Families of rows that turns and mirrors carry onto each other, the same ones carrying the whole set onto itself: the rest of each named row's family, in list order:
5 families of 6 rows:
dibim: [-11.9   0.6  16.8   5.5   6.6  -2.9 -18.8  18.7 -15.4 -23.5  14.2  22.0
   9.5   1.7   1.8   5.6  20.7  -2.0 -16.4 -39.9  30.7 -30.8   0.2  29.1
  -0.1]
Duk: [-27.4 -10.0  -9.0  24.6 -22.8  31.2  29.1 -18.5  -2.8 -25.6 -11.9 -17.8
  -8.9 -12.9 -17.6 -12.6 -21.1 -28.2 -13.3   0.4  33.0   8.0  -5.1 -25.8
   9.5]
zil: [-17.6  -7.8   7.8  27.8   3.4  -1.1   0.6   7.3 -10.0 -13.1  -5.5  16.4
   4.4  -0.2  -5.8  12.3 -11.8 -20.9  -0.8 -48.7  -1.7 -23.2  11.7  25.5
 -31.2]
dogod: [-13.8   4.0  19.6  28.8  11.7   2.3  -4.5  -3.1 -11.9 -10.1  -0.7  19.4
  -2.8  -0.2  -3.0  11.8  -9.3 -24.1 -11.9 -47.8  -5.1 -12.1   7.7  20.2
 -32.0]
Vamin: [-20.4 -19.0 -19.0  36.3 -17.3  15.9  23.7 -23.1  -6.6 -27.4 -19.7   2.2
   0.7  -8.6 -20.1   6.4 -24.3 -31.6   6.7 -31.9   5.3  -4.9  11.2  -1.1
 -21.0]
dimid: [-24.0 -12.5 -11.1  16.9 -21.2  39.0  18.3 -17.0   9.6 -30.5 -13.0 -11.0
  -8.4  -3.4  -2.4 -17.8 -17.3 -29.6 -21.1  -1.6  29.6  13.8 -10.2 -24.3
  11.7]
rigi: [-16.3  -3.0 -12.0  28.5 -11.2  31.7  18.3 -12.1   3.2 -31.9  -3.3 -16.3
  -9.5  -6.8 -20.0 -11.3 -22.2 -30.4 -16.8  -3.5  44.2   8.9  -8.2 -26.6
   8.8]
tede: [-14.3   2.1  -3.1  23.1  -3.8  -2.1  -1.0  -1.1 -12.1 -18.7  -5.3  32.7
  -3.0  -2.6   0.1   2.4 -12.2 -16.6  -0.9 -50.3  -2.2 -24.3  19.1  16.8
 -27.9]
Tir: [-18.1   7.9  29.2   1.1   2.5  24.4  19.0 -19.3  -1.1  -5.5  -9.6  -0.9
 -12.6 -11.6   1.5 -14.0 -10.3  10.6 -30.8   7.3  32.5  11.6 -21.7 -25.2
  20.2]
lano: [-11.5   2.7  15.8  -6.1  -4.8   1.7 -14.4  20.5 -14.4 -12.8   4.4   5.3
  19.4   1.0   4.5  10.4  20.4  -8.6 -28.3 -40.3  27.9 -22.8  -5.1  38.1
  -0.3]
mova: [-11.6  -2.3   7.8  24.8  -1.3  -4.2  -2.1  -5.1  -1.2  -8.2  -9.7  18.7
  -4.3  10.5   0.7  15.1  -6.3 -16.9 -10.9 -48.4  -8.7 -14.3   7.0  22.3
 -31.7]
Ribik: [-12.3  -3.6 -31.3  31.9 -18.3  15.5  20.6 -25.0 -11.3 -22.7 -19.1   6.2
   5.9 -16.8 -17.4   9.7 -25.6 -33.9   9.1 -32.1   6.4  -5.6   8.3  -0.5
 -16.4]
pozes: [-18.1  -8.0 -12.0  17.4 -13.9  36.2  19.6 -19.3  -1.9 -29.3 -11.3 -18.9
  -0.6 -10.9 -11.6 -12.2 -20.2 -37.8 -18.7  -3.6  30.8  13.5 -10.6 -25.6
   9.9]
Pim: [-16.6   6.0  13.6   5.0   6.0   5.8 -11.7  15.1 -22.6 -13.6  11.3   4.4
  20.3  -7.0  -2.9  20.5  23.8 -10.1 -19.1 -36.6  38.9 -25.2 -10.2  38.6
   0.9]
dif: [ -9.8   1.8   9.3  -1.1 -11.4   4.0   0.3  -3.5  -9.5  -9.1   8.8  10.9
  12.6 -11.6   8.6   4.5  22.8  29.3  -8.2 -10.7  44.0 -24.1 -20.0  14.7
  37.8]
gubaf: [-11.6   5.7  10.1  25.3   8.1  -4.3  -5.1  -2.8 -10.5 -17.1  -8.6  27.3
  -3.3  -1.5  -7.7  10.4  -8.2 -20.7  -5.1 -46.7  -2.1 -19.3   9.1  20.1
 -32.6]
Tosi: [ -9.8  13.2  24.2   7.5  -7.6  22.7  17.2 -18.5  -1.3 -14.9  -8.0   5.0
  -8.5 -19.2  -0.1 -24.7 -12.4  21.5 -24.9   1.4  34.1   4.9 -17.4 -27.7
  26.0]
gages: [-20.3   3.9  14.2   6.9 -19.2  18.9  16.1 -22.4   8.7  -8.2  -7.0   5.2
 -13.1 -10.2  10.4 -15.9  -3.3  20.2 -19.6  10.9  30.2   1.7 -23.8 -18.9
  33.9]
Butav: [-16.9 -13.2 -36.4  27.4 -22.6  23.5  20.5 -16.6  -6.3 -27.2 -18.5   7.1
   5.3  -8.3  -7.8  -1.0 -24.9 -34.5   4.1 -33.2  10.1  -5.6  11.6  -1.8
 -11.5]
Kobet: [ -8.2   4.8  18.0   1.8  11.9  -0.7 -14.4  18.0 -17.3 -17.0   7.5  11.7
  13.7   0.3  -1.1  15.5  22.3  -6.3 -16.9 -36.6  37.4 -29.5 -10.8  34.7
   2.7]
gudep: [ -6.8  12.4  12.5 -11.8 -22.0  10.1   9.3  -9.2 -19.5  -7.9  -7.4  11.4
  21.1 -26.8   4.1   1.2  17.3  31.1 -17.7 -18.3  41.4 -16.8 -15.5  15.5
  33.2]
fup: [ -9.0  10.1  12.2  -6.5 -10.8   4.4   6.5 -13.1 -13.2   0.6  -2.6   7.2
   8.9 -16.6   5.9   9.8  20.8  28.7 -11.1 -12.3  44.6 -20.6 -24.4  13.6
  38.1]
meli: [-19.1  -8.4 -13.8  14.3 -13.3  35.3  24.3 -16.2  -7.9 -25.0  -8.8 -20.9
  -3.8 -12.8 -20.3  -1.2 -20.6 -39.7 -15.7  -2.5  43.5  15.4  -7.9 -18.9
  10.7]
Gisi: [-13.7  12.3  16.0  -4.1  -8.5   7.6  13.5 -20.2 -19.2   0.2  -7.3  14.3
  13.6 -23.4   3.8  13.8  19.0  35.7 -12.4 -11.4  39.7 -15.3 -23.0  14.8
  28.3]
falal: [-12.3  -6.6 -21.5  33.1 -16.9  16.5  24.9 -32.8 -13.2 -15.4 -18.1   8.1
  -2.3 -17.5 -17.2  18.8 -24.2 -28.0  10.8 -35.3   4.7  -0.4  10.0   2.5
 -14.0]
zuko: [-20.8  -0.3  24.1   8.0 -12.0  24.5  24.8 -13.6  -1.7  -5.5  -8.0  -7.5
  -6.3 -13.8   4.2 -20.0  -6.7  15.9 -22.6   7.8  39.0   0.7 -22.3 -26.2
  31.1]
vire: [-14.9   0.5  28.1  -5.1 -11.3  10.0   8.9  -4.8 -13.9  -6.8  -5.9  10.3
  10.3 -18.3   7.0   3.5  24.1  34.1 -13.9 -15.7  43.6 -21.6 -20.0  11.5
  32.0]
fab: [-19.0   0.9  21.8   1.8  -3.6  -3.0 -10.8  20.9 -16.7 -11.4   3.8  13.6
  12.3  -6.5  -1.1  14.8  20.8   0.6 -12.7 -37.3  30.5 -33.5  -3.0  39.1
  -0.9]
Kifa: [-12.5 -10.1 -32.2  38.7 -20.8  12.3  21.6 -27.0  -1.0 -21.5 -16.9   1.6
  -3.6  -4.6 -19.9  17.6 -17.2 -26.1   9.9 -33.1  14.9  -5.7   6.1   1.5
 -14.6]
Bulo: [-18.2   6.8  22.9   3.2 -10.4  21.1  16.6 -26.6   2.2  -6.4 -12.1  -1.0
 -14.8 -13.3   5.5 -15.4  -3.4  11.7 -27.1   6.7  28.8   7.3 -24.4 -25.5
  29.8]

Same family as pozes: Ribik, gubaf, Kobet, fup, Bulo
Same family as dimid: dibim, tede, dif, gages, Butav
Same family as zuko: Duk, zil, Vamin, vire, fab

